In the data rows, the value 128 means zero.
How far apart are the two rows of each pair, measured in a hidden way? 0 means very close, and 40 very far. Two or three weighted sums of its numbers give each row a place; it is the straight-line distance between the places.
[147  48 137 165 108 113 125 170 129 136  82 120  61 120 140 122 148 140]
[180  84 136 158  93  50 129 153 160 170 202 140 154 129 114 157 108 135] >> 21
[119  55 120 121 164  92 162  99  82 122  51  52  46 148 176  96 154 215]
[161 140 110 155 148 143 198 102 136 117 166 117 161 126 143 180 140 124] >> 15
[ 70 130  89  95 145 183 162 123 135 103 157 128 165  64 171 110  87 134]
[195 122 109 153 190 161  84 204 167 114  50 131  49  54 111 114 162  66] >> 19
[159 174 110 144 116 153 208 149 135  48  59 162 114  87 161 216  87 127]
[108  57  93 164 126  99 156 113 115 133 144 110  81  77 144  68 143 159] >> 23
[208 111 104 120 163 112 124 132 110  74 200  38 148 158 107 190 112 212]
[139  55 130 171 131  95 146 109  98 114 156 153  46  95 114 127 142 147] >> 12
[ 83 118 114 100 139  67 181 137 116  82 195 160 110 169 148  34 188 152]
[170 160 136 168 141 138 155 118 153 159 121 147 179 137 139 186 122 118] >> 35
[ 84 117 145 128 144 125 144 100 116 132 105 122  87 129 135 163  89 136]
[ 40  67 189  70  73  32 185 145 138 166 110 153 124 128 143  73  24 172] >> 23
[199 101  61 142 178  67 183 132 111  94 250  84 172 110 164 221 111 174]
[ 73  73 196 126  89  63 120 130  89 207 181 102 123 142 156  78 149 178] >> 19
[107 183  90 132 140 144 176  75 155 175 118 206 163 142 135 137 112  71]
[165 143 153  86 153 121 161 205 165 146  96 138 131 107 159 161  95 100] >> 12
[151 126  89 130 144  49 146 128 124 177 220  86 164 196  75 224 171 138]
[197 129 105 131 132 152 103 194 166 117 190  84 176  26 167 140 142 100] >> 19
[ 83 167 100 166 137 146 182  45 105 155 135 193 148 157 122 108  87 134]
[152 149 174 161  77  90 188 103 133 159 105 202 115 129 157 170 135 128] >> 13
[ 94 127 133 119 107 169 139 161 158 155 175  91 188  60 175 115  94  97]
[128  62 107 167 151  96 133 122 112 139 143 136  66 115 131  66 180 145] >> 15
[ 54 176  43  91 144 203 118  96 131 103  93 129 135 130  96 116  72 113]
[ 80 141 161 116  76  62 137 116 160 156 171 187 170 176  83 142  86 153] >> 21
[106 197  83  99 121 148 126  87 130  60 122 179 167 194  85 141  96 165]
[140  51 126 169 116  75 183 151 119 136 103 159  55  36 187  89 118 159] >> 11
[ 81 142 126  86 157 129 146  97 121 116 135 142 142 156  97 104 109 101]
[199  93 164 168 150  67 170 170 143 186 112 117  86 140 128 191 162 122] >> 16
[105 163 124 143 130 159 110  63 136 159 118 138 182 158 136  98 157  64]
[141 164 155 115 116  78 132 105 116 160 179 110 199 210  83 193 118 151] >> 11
[164  88 157 168  97  93 161 142 103 121  97 146  81 142 147 109 173 153]
[125  85 107 167 144 111 180  73 144 170 201 126 151  67 151 114 125 138] >> 16
[ 92 118 174 129  65  71 108 128 134 163 124 172 144 196  93  92 104 178]
[ 60 168  77  84 111 158 146 103 131  72 161 190 186 145  97 117  47 191] >> 17
[ 96  83 111 196  90  81 171  66 101 147  89 202  78 122 150 109 160 176]
[161 122 155 129 123 108  82 159 102 103  98  99  86 105 131 142 123 151] >> 17
[ 75 140 136  97 151 137 161 150 110 167 162  95 151  98 185 108 106 115]
[ 75 167  54 172  98 164 184  30 137 141 115 207 159 100 131  85 125  84] >> 21
[132 154 148  96 158 141 146 112 149 124 207 135 190 132 118 190  59 138]
[172 118 168 132 129  83 136 134 123 147 100 159  85 201 114 132 134 150] >> 11
[107 149 111 109 160 124 127  89 177 131 198 187 197 126 102 175  50 116]
[ 29 138 147  77 101 116 255 119  95  50  53 217  81 158 161 221   0 255] >> 37
[133 180  36 139 124 158 140  68 123  65 123 168 140 158  93 118 147 111]
[ 68  86 168 134  44  72 111 116 130 183 107 160 120 136 137  77 146 159] >> 5
[190 102 142  83 210 111  85 162 108 101 151  40  91 119  78 158  90 200]
[197 132 185 178 132  85 130 139 129 185  96 107 100 183 103 185 168 117] >> 14
[ 57 162 158 113 110 143 159 121 142 156 119 198 157 145 130 124  74 128]
[ 94 154  97 115 143 174 140 126 120 105  57 150 106 124 147  96 146 128] >> 3
[ 83 159  83  90 154 205 121  72 116  83 183 141 110 130 117  95  90 103]
[ 87 188  78  92 104 158 121 127 143 110 101 172 155 149  98  87  95 128] >> 12
[134  78 106 191  73 108 179  66  89 112  82 143  62 116 143  92 154 118]
[ 86 167  61 109  96 176 135 130 141   0 118 156 137  71  79 122  67 173] >> 26
[109 149  91 156 148 154 206  29 101 159 153 183 181 164 136 110 110 133]
[110 170 110 149 105 157 142  52 128 154  98 151 157 159 124 151 140  93] >> 6
[155  55 207 178 100  89 113 130  99 135 173  63  62 111 137 147 151 144]
[168 138 144 134 163 169  70 149 121 100  95 112  88 127 107 121 161 123] >> 8
[169 128 153 161  78 109 102 150 128  90  98 111  81 149 114 130 150  95]
[152 137 136 155 136 118 137  95 125 168 183  96 170 139 140 171 138  83] >> 10
[144  78 198 180  64 117 123 137  87 144  81  79  36  86 169  93 164 127]
[144  71 162 175 118  98 112 122 122 138 146 119  43  81 160 112 163 141] >> 14
[167 117 175 119 142 125  47 171 142  80 166  95  73 122  76 169  90 141]
[118 114 173 124 141 164 159 142 151 206 180 170 189  84 170 135 101 106] >> 7
[ 81 147  80 150 138  98 203  40 147 107 144 187 166 165 118 151  52 167]
[114 132 114 117 185 138 123 122 158 182 153 114 134 115 132 143 126 109] >> 19
[104  87 152 122 103 103 111 132 103 170 113 101  97 172 120  31 143 174]
[196  99 172 144 145 142  96 202  92  90  84  66  45 144 140 133 154 146] >> 20
[ 96 149 113 150 127 175 123  89 103  96 110 155 111 146 117 125 113 105]
[ 92 161  87  87  93 137 102 101 153  76  94 165 143 107  95  79 101  91] >> 25
[105 100 119 160 148 118 163 109 118 123 183 114 142  90 168 131 145 128]
[134 143  76  95 167 180 125 150 124  87  96 160 108 140  96 106 106 133] >> 6
[ 94 147 107 116 196 139 188  94 140 165 126 136 123 127 161 189 128 107]
[181 141  91 127 120  94 141 174 167  78 123 123 150 137 112 189 110 140] >> 15
[143  96 180 168 138 129  89 106 103 119 167 125 109 131 119 167 119 154]
[168  62 175 193 117 102  99 124 111  96 164  54  56  67 186 153 204 112] >> 11
[145 157 171 123 178 156 109 148 120 114 114 108 106 150 125 186 138 123]
[140 136 150 110 141 166  92 219 145  68  48 110 135  93 168 151  78 125] >> 21
[101  96  95  96 182 146 131 133 135 163 129 155  97  99 128 109 106 142]
[126  56 108 121  96  58 154 163 119 129 108 133  69  84 125  77 149 159] >> 16
[140 111 136 149 110  53 198 106 104 161 131 186 135 182 149 155 112 180]
[108 109 163  97 130  69 131 123 109 134 128 135 110 184 114  57 146 144] >> 23
[113 135 150  95 106 123 117 127 128 104 148  96 143 149 133 138  75 179]
[ 71 140 130 115  85 136 150 117 127 106 123 170 128  77 182  96 124 168] >> 17
[118 113 135 127 199  99 170  63 111 187 226 100 172 167 129 168 128 155]
[104 117 163 119 145 183 131 154 143 185 162  91 157  87 149 104 130 100] >> 23
[126 152 106 154 179 191  84  85 115  92 157  74 110 139  89 166 131 115]
[124 100 138  98  90  72 144 163 138 171 123 166 124 147 148  69 132 133] >> 26
[111 146 134 112 140 192  82 138 161 142 148 134 175  69 160 111 139 105]
[123  97 139 127  86  69 138 140 118 146 139 130 103 135 119  83 147 155] >> 12
[119 123  98 103 172 162 124 154 127 107 165 133 129  80 139 123 131 105]
[ 50 178  92 100 114 186 123  92 124  62 106 154 169 154 108  84  94 111] >> 6
[147 109 188 131 121  96 111 119 103 176 135  69 156 167 135 146 173 137]
[ 89 173  75 137 108 183  98 115 129 101 103 159 136 128 105  95 130 128] >> 28
[220 126 111 138  94  85 105 112  92  87 216  72 147 200  77 235 135 230]
[170  81 192 158 135 110 116 106  60 113 119  67  76 121 114 114 178  98] >> 27
[180 140 123 127 114 113 104 186 147  74 151 118 142 122  93 151 110 142]
[166 143 113 127 188 148  88 120 151 142 155  62 165 133 140 183 147  66] >> 22
[113 168  98 169 137 187 137  43  81  93 165  94 123 194 140 205 136 166]
[136 110 166  64 110 129  87 248 148  66 145  96 144  59 144 143 105 125] >> 34
[196 118 140  83 164  87  69 246 187 132  86 110  86  76 112 134 125  70]
[122 103 151 120 131 153 103 186 126  83 113  93  96  57 158 127 123 118] >> 21
[135 106 132  96 137 120 180  86  95  68 183 112 161 148 116 128  79 146]
[112 175 144  95  95 157 106 129 129 113 132 149 168 132 125  58 159 117] >> 5
[106  70 150 110 125  74 123 170 124 155  77 135  97 132 125  65 141 139]
[ 88 160  92 129 119 205  90 126 168  82 122 155 155  65 128 150 104 117] >> 10
[150 141 175 122 126 131 111 130 102  91  84  90 114 127 150 132 154 127]
[143 127  80 163 172 165 102 113 157 177 141 127 158  80 157  96 176  47] >> 11
[160 105 180 122 183 140  76 196 141 179  67 105  37  80 136 110 159  83]
[119 151 105 142 108 197 146 132 112  37 160 126 116  91 163 124 103 167] >> 25
[133 112 143 133 165 171 110 170  62 110  54  52  38 103 168 101 175 149]
[111 153  94 113 188 171 151 127 138 162 153 120 135 100 124 151 126 140] >> 29
[160 131 185 137 122 127 103 147  86  84 103  58  95 153  94 154 122 117]
[ 96 117 143 111 166 146 109 148 157 139 154 164 129 116  83 113 114  99] >> 20
[ 92 138 136 104 155 148 130 129 155 207 139 152 179 104 130 141  85  83]
[113 159  70 111 131 150 143 128 143  84 113 186 160 123 114 111  75 124] >> 16
[ 93  92 162  92  76  58 124 162 128 147 136 140 122 129 116  62 107 146]
[174 142 124 158 166 157 123 167 179 146 111 136 159  72 157 169 134  45] >> 21
[139 140 153 139 176 145  77 148 126 102 114  68  69 123  82 161 150 127]
[172 145 134  94 127 176  88 223 143  75  93 101 117  71 140 117 121 103] >> 18
[126 129 212  30  59 131  36 239 138 100 107  64 176  83 138  97 105 138]
[102 151  93  72 186 181  67 136 164  82  82 126 114  94 102  98 129  99] >> 19
[101 165  72 131 137 148 171  63 122 124 122 170 169 180 126 137 107 125]
[ 89 136 175  91 127 187 120 133 142 158 133 121 178  73 176  91 148  60] >> 23
[147 176 103 143 150 203  17 118 156 153 128 123 170  97 131  29 222   0]
[112 124 131  45 143 155 109 215 148  68  85 105 124  72 169  97 105 150] >> 28
[131 167 140 117 127 168  77 114 151 114  73 130 111 141 113 114 106 100]
[175 144 165 131 136 159  22 173 132 121  92  64 103 115 107  89 176  82] >> 16
[106 114 166 154  90  74 127 122 124 155 121 140 133 130 134  93 159 138]
[113 164 137 151 111 137 148  40 101 118 155 143 153 163 115 167 121 117] >> 13
[116 114 118 115  76  82 139 122  93 165 112 141  99 173 114  66 183 141]
[ 97 144  88 157 123 136 198  84 160 156 149 182 162 109 171 151 124 114] >> 15
[147 182  72  88 163 153 140 180 157 106  75 146 146 130  93 163 130  85]
[192 159 136 154  58 124  59 130 119 108  24 119  88 204  73 120 171  90] >> 23
[171  91 127 103 181 123  88 201 146  97 108 102  59  69 110 127 103 108]
[ 89 113 158 134  68  50 145 100 116 175 119 186 126 188 102  32 162 157] >> 15
[147 106 165 116 144 139  92 179 118  82 110  54  74  81 145 164 139 100]
[197  76 130 160 101  80 120 162 125 168 110 137 104 163 113  80 172  97] >> 15
[158 102 140 118 153 137  82 173 164 119  80 133  78  78 117 106 133  94]
[114 125 110 107 171 159 119 129 160 145 147 112 165  84 154 155 122 127] >> 4
[123 145 109  87 133 142 111 122 120 131 119 110 131 132 140  94 123 125]
[143 125 183 149  46  71 121 146 121  90  65 144  71 175  91 126 141 149] >> 4
[156 156 221 104 119 105  56 179 154 164  18 142 117 229  70 102 147  82]
[ 42 108 154  85  69  66 179 132  96 169  81 157 128 166 100  81 107 214] >> 36
[135  96 180 123 213 122 103 157 132 187 144  99  55  70 138 131 169 142]
[153 145 206 144  66  73 111 171 157 190  72 136 135 200 111 146 145  87] >> 6
[ 96 136 119 106 169 151 160 122 152 175 151 147 172  99 185 127 105 130]
[146  75 123 140 103  93 165 148 112 116 116 119 105 113 154 130 110 172] >> 5
[151  76 135 124 210 159 139 160  66 136  62  29  24  84 182 132 194 134]
[202 127 104 152  77  69 118 173 162 106 105 152 124 164  92 149 131 117] >> 30
[157 122 162 122 115 127 119 168 108  81 108  85  79 135 115 156 120 123]
[158 109 119 155  73  64 172 128 124 159 104 136 114 178 109 209 138 144] >> 22
[177 140 100 140 237 167 128 108 150 119 137  91 119 160 116 213 116 100]
[175 125 156 135 131 126  74 136 100  62 130  98  62 132 100 145 161 153] >> 11
[ 59  89 187 107  70  46 175 119  82 155 111 138 124 144 163  44 136 165]
[158 127 114 124 147  90 155 147 127 154  53  54  63 140 148 189 162 137] >> 19
[141 129 183  82 108 176  89 221 148 120 126 108 133  75 139 134 123 100]
[119 153 160  59 141 167  58 197 150  61 129  91 161  88 128 101  95 117] >> 3
[ 98 107 129 107 121  94 151  93  73 132 152 143 106 158  99  80 130 160]
[153 153 170  97 183 162  37 194 152 120  97  84  92  84 126 137 146  89] >> 15
[ 67 169 138 103  83 127 158  68 145 178 177 178 216 155  84 141  72 128]
[ 96 112 141 133   4  73 117 138 112 142 115 160 114 145 144  92 109 183] >> 20
[115 160  51 105 142 151 138 108 127  51 126 135 148  94 117 141 119 143]
[116  74 104 136 145  91 154  92  74 146 205 101 110 110 134  73 118 177] >> 10
[ 84 144 106 117 123 138 134 120 132 133 126 126 150 111 134 100 126 120]
[103 166 123 119 120 142 139 122 144 158 125 165 157 127 102 146 124  73] >> 8
[171 124 143 171  92 114 155 168 126 105  63 167  65 117 121 151 174 120]
[149 107 137 113  84 156  76 216 123  92  58  80 106  43 185  96 119 107] >> 21
[101 152  44 115 151 169 152  80 118  44 145 140 139 145  97 133  95 157]
[157 116 129 126 118 141 133 162 155 133 126 114 169  52 167 151 131  87] >> 8
[178 122 183 142 133  94 146 146 137  54 126 107 124  92 148 147 164  87]
[172 108 154 142 113 113  61 163 120 128  72  97  94 152 108 131 139 132] >> 15
[ 27 218  32  56 144 170 107  78 140  20 148  83 177 126 124 159 115 122]
[ 85 140 112  92 114 142 114 116 131 100 163 123 175 122 122 108  98 153] >> 7
[149 137 192 123  70 105  97 170 134 140  79 154  87 185  86 164 141 101]
[139 122  97 119 241 153 153 140 141 171 131 116 127  67 134 157 136 133] >> 11
[ 76 164 146 109 178 185 147 130 142 147 122 131 168  86 188 149 135  82]
[204 138 131 161 106  96  71 166 121 105 109  98 102 178  83 170 150 136] >> 10
[127 105 102 118 197 135 139 134 150 172 180 116 130  96 149 169  97 142]
[115 182  44  81 173 196 107  74 145  91 126 190 165 157  91 103 109  92] >> 2
[175  74 140 187 120  88  98 139 105  95 143  79  50  88 151 184 153 140]
[ 67 109 165 123  44  80 122  90 108 118 141 184 140 145  98  85 110 188] >> 18
[151 127 126 119 150 168  90 168 145 133 107 140 140  99 133  68 158  62]
[166 164 107 141 116 137 133 147 174 119 110 125 166 103 143 183 125  66] >> 16
[146 127 153  73 115 161  97 217 152  67  74 100 115  75 152 132  80 116]
[192  95 157 139 147 137  70 183 118  75 108  55  63 112 117 176 145 117] >> 17
[153 100 140 148  50  78 154 169 118 120 114 136 102 123 134 165 120 171]
[115  90 130 164 128 125 205  88 118 192 161 193 165  85 182 160  80 144] >> 14
[ 96 141 119  96 149 161  93 118 142 165 146 134 171 119 151 114 121 131]
[ 96 177  85  82 169 192 138 107 135  74 130 141 159 159 125 144 102 145] >> 5
[ 89  94 166  58 105  61 105 147 114 138 139 104 107 203  94  75 135 185]
[101 176  74 112 145 180 119  99 129  75 139 170 142 150  80  93 109 112] >> 15
[ 80 163  88 130 137 163 107  97 164 190 105 191 167 212  91 103 123  65]
[ 79 124 108  71 147 176 130 127 149  77 131 151 114 119  91 105 102 116] >> 18
[130 150  83  93 146 169 121  83 125  42 144 125 140 124 133 148  95 131]
[130 141 153 115  93 150 104 189 137  62  95 108 138  75 122 137 114 106] >> 15
[ 94  78 157 146  36  55 142 114 118 151 153 138 111 110 135  78 126 168]
[ 85  92 136 135  52  75 103 116 117 143  96 157 117 149 113  68 148 158] >> 7
[200 149 134 148 155 172  33 176 125 107  66  31 104 118 130 142 163  94]
[107 116 108 169 145  93 140  89  85 184 139 125  97 171  86 153 173 122] >> 18
[179 123 161 144 161 131  81 123  91 104 156  78 110 143 139 186 149 133]
[188 122 116 131 187  99 157  99  97  94 223  57 136 184  99 249 119 214] >> 21
[154 115 163 135 144 123 100 131 108 105 161  90  97 133 110 176 137 158]
[122 193 157 126 108 117 144  34  85 101 177 108 193 255  92 200 118 192] >> 10
[132 121 109  86 196 138  72 132 123 102 172  89  78 135  65 111 116 157]
[ 75 127 141 139 101 143 176  70 137 190 110 216 165 156 125  60 110  63] >> 5
[136 145 133 119 139 172 105 139 164 121 114 143 144 157  81 103 138 102]
[138  63 165 129 112  54 158 118 133 132 156 121 128  85 161 125 142 116] >> 12
[ 69 160 122 125 106 111 182  80 153 180 110 190 186 186 136 103 133  97]
[145 126 146 149 113 123 166 151 136 143 151 133 164  91 155 161 131  97] >> 9
[ 76 118 173 115 191 151 102  70  86 198 214  43 159 140 145 157 114 159]
[ 91 184 113 125  94 129 161  75 150 152 115 144 189 202 135 164 126 118] >> 23
[102 164  60 109 109 151 155 117 129  54 120 130 144 129 118 145  83 183]
[128 149 119 169 139 159  72  98 114 104  72  90  90 149 133 166 130 136] >> 34
[116  86 178 141  53  64 130 106  82 120 145 135 102 196 112  91 148 175]
[109 156 155 101 170 159 114 129 123 165  79 135 124 135 124  92 127 122] >> 11
[129  47 158 134 125  67 137 140 100 147 169 113  60 114 135 104 162 143]
[108 148  48 107 108 198  96  88 132  30  69 143 118 104  94  92  79 118] >> 15
[147 118 158 137 164 141  76 130  89 115 126  75  87 105 143 165 125 141]
[ 93 144  98 146 151 165 171  52 124 165 110 170 149 186 130 151 125  90] >> 13
[110 133 106 135 159 133 121 105 133 123 141 122 137 140 126 144 106 127]
[197  99  76 132 109  95 108 160 149  71 224 126 170  95  95 192  99 172] >> 23
[208  95 158 133 191 133 130 144 137 116 177 119 140  70 161 112 144  93]
[143 117 190 149 146 167  68 124 105  63 108  44  85  95 145 158 140  82] >> 23
[121  91 154 125 106  72 147 143 130 157  71 164  75 179 100  41 137 156]
[177 132 159 143 130 145   8 157 105  90 107  34  90 139 128  87 180  82] >> 29
[173 130 126 129 146 150  83 206 168 136 100 120 141  14 178 192  94  56]
[129 117 142 129 141 146 176 123 142 157 190  94 177  85 191 159 123 135] >> 21
[ 79 124 170  97  73  86 106 118  98 138 156 146 119 182 103 106 126 165]
[111 128  66  86 130 154  90 149 146  37 142 157 121 127  85 146  75 146] >> 13
[144 117 129  77 200 149  32 160 103 118 176  18 126 115 111  73 161 112]
[102 183 111 122 135 151 126  83 151 110  96 172 133 166 102 109 130 158] >> 33
[105 108 144 132 141 128 159  83  92 138 101 141 108 132 144 129 130 139]
[ 80 131 154  98  87  97 133 131 135 158 127 136 130 198  99  89 111 154] >> 21
[124 110 209 121 155 118  39 108 114 107  97  58 135 142 139 136 136 121]
[236 129 127 117 163 119 100 182 136 114 209  48 164 148 126 201 159 140] >> 28
[ 64 184  94 107 133 137 121  49 127 151 180 170 206 192 119 108  91  99]
[115 157 154  95  95 154 115 232 149  29  66 133 165  74 157 127  88 121] >> 27
[161 158 113 138 114 164  81 160 146  88  91 121 146  94 144 144 161  94]
[172  96 124 123 155 138  97 202 166 121  37  90  42  93 129  87 169  87] >> 9
[187 115 140 138 143 126  87 159 113  90 111  93  86 162 103 166 138 139]
[135 146 178 142 150 116 125 145 152 157 132 123 129  98 157 153 119  96] >> 8
[182  97 142 167 149  97 204 133 110 206  72  40  66 165 152 125 207 125]
[169 178 156 129 117  86 128 160 110 138 110  93 137 160  99 169 167 125] >> 9
[148 141  60 136 123 158 145 126 136  71  95 167 130  80 138 109 122 107]
[178 145 106 106 168  77 131 125 111 118 236  53 159 184  77 243 122 185] >> 25
[187  87 148 132 111  20 174 172 161 183 129 131 123 154 116 175  98 141]
[112 213  57 109 133 204 140  92 119  25  99 143 146 189  98 176 104 169] >> 24
[150  59 180 154 119 107 120 121  76 131 125  79  80 101 116 141 129 144]
[165 134  39 166 142 132 196 127 165 133 162 161 172  88 145 164 125  89] >> 31
[209 121 212 157 100  35 167 174 141 207 100 180  95 234 108 154 148 118]
[ 92 167 107 124 157 160 176  65 154 113 113 137 146 165 135 200 137  96] >> 9
[139  69 131 147 163  99 132 128  96 110 154  94  74 126 141 155 153 191]
[128 164 181 141 122  83 123 124 118 170 123 131 132 216 104 173 159 182] >> 12
[219  99  84 165 102  90 136 119 149 103 137 126 122 150 103 182 142 109]
[177 107 141 142 157 151  55 162 101  74  59  38  48  91 132 133 190 114] >> 28
[202 125 137 149 113  68 102 161 118 139  88  86  93 165 115 166 169 144]
[182 137 138 158 123 153  75 155 101  87  84  92  82  78 132 126 164  75] >> 18
[132  13 100 109 125  65 237 152 126 133 142 179  79  31 176 112 119 212]
[196  99 141 167 133  86 173 142 136 130 125 125 116 139 147 205 126 133] >> 33
[ 87  64 111 129 102  91 129 106 118 163 118 140  77 143 128  73 155 133]
[113 146  91  88 192 146  96 115 169 173 119 109 142 125 142  90 132 122] >> 9
[ 51 131 175  68 100 104 135 170 133 160 120 154 119 116 124  83 123 172]
[124 143  99 130 169 204 160 106 153 180 125 155 166  58 177 113 129  74] >> 17
[103 161  96 163  66 148 238  64 137  93 146 219 197 126 177 147 108  79]
[ 78 172  72 151 114 172 191  57 159 137 158 229 216 151 135 128  88 112] >> 2
[165 117 149 124  90  81 123 152 132 121 113 154 105 120 106 110 162 100]
[109 107  96 106 199 119 163 142 158 180 147 136 128  83 153 144 136 122] >> 7
[104 128 114 111 171 130  92 134 179 161 198 166 154 130 102  75 128 136]
[139  80 175 150 143 116  92 131  95 109 138 109  75  77 138 131 131 156] >> 27
[171 173 113 120 182 208 128 129 125 146 185 108 184 134 148 155 143 112]
[ 87 203  42 115 116 169 130  89 129  30  98 174 125 154  64 117  87 134] >> 23
[ 85 210  46 112  84 180 133 108 126  67  87 142 191 139 123 147  59 128]
[144 170 143  54 112 153  68 255 162  74  78 111 161 104 118 129  85 103] >> 18
[172 124 168 144 106 131  45 180 109  88 106  59  92  96 111 121 181 128]
[ 74 122 137  97 116 128 106 117 117 123 154 137 138 150 132  59 115 178] >> 13
[ 68  94 173  92  65  60 123 142 121 176 111 155 108 160  97  46 124 144]
[ 99 189 122 129 163 182 112 149 132 148  85 131 170 133 150 133 134 109] >> 26
[100  67 150 129  96  79 128 121 104 151 171 115  96  92 135 100 134 198]
[174 156 114 137 173 180 100 170 153 121 132 115 141 114 147 117 131  75] >> 18
[ 95 138 169 115 174 144 156 135 168 187 174 153 187  80 154 144  98 110]
[101 166 122 124 139 137 167  78 170 176 136 188 186 142 116 125 112 124] >> 12
[162  63  71 200 106 108 133 136  95  75 190 130  99  21 152 121 165 143]
[ 91  91 179 141  98  89 119 113  96 185 109 154 117 204 119  38 157 179] >> 21
[180 123 160 154  31  67 127 156 111 119  87 139  95 177  96 158 185 133]
[188 131 153 143 185 134 106 199 150 144  72 109  60 107 105 144 147  91] >> 13
[110  78 175 156 124  96 133 102 100 175 148  99  69 148 117 145 160 182]
[175  69 178 138 115 118  81 167  87  97 180  95  96 127 134 138 127 197] >> 15
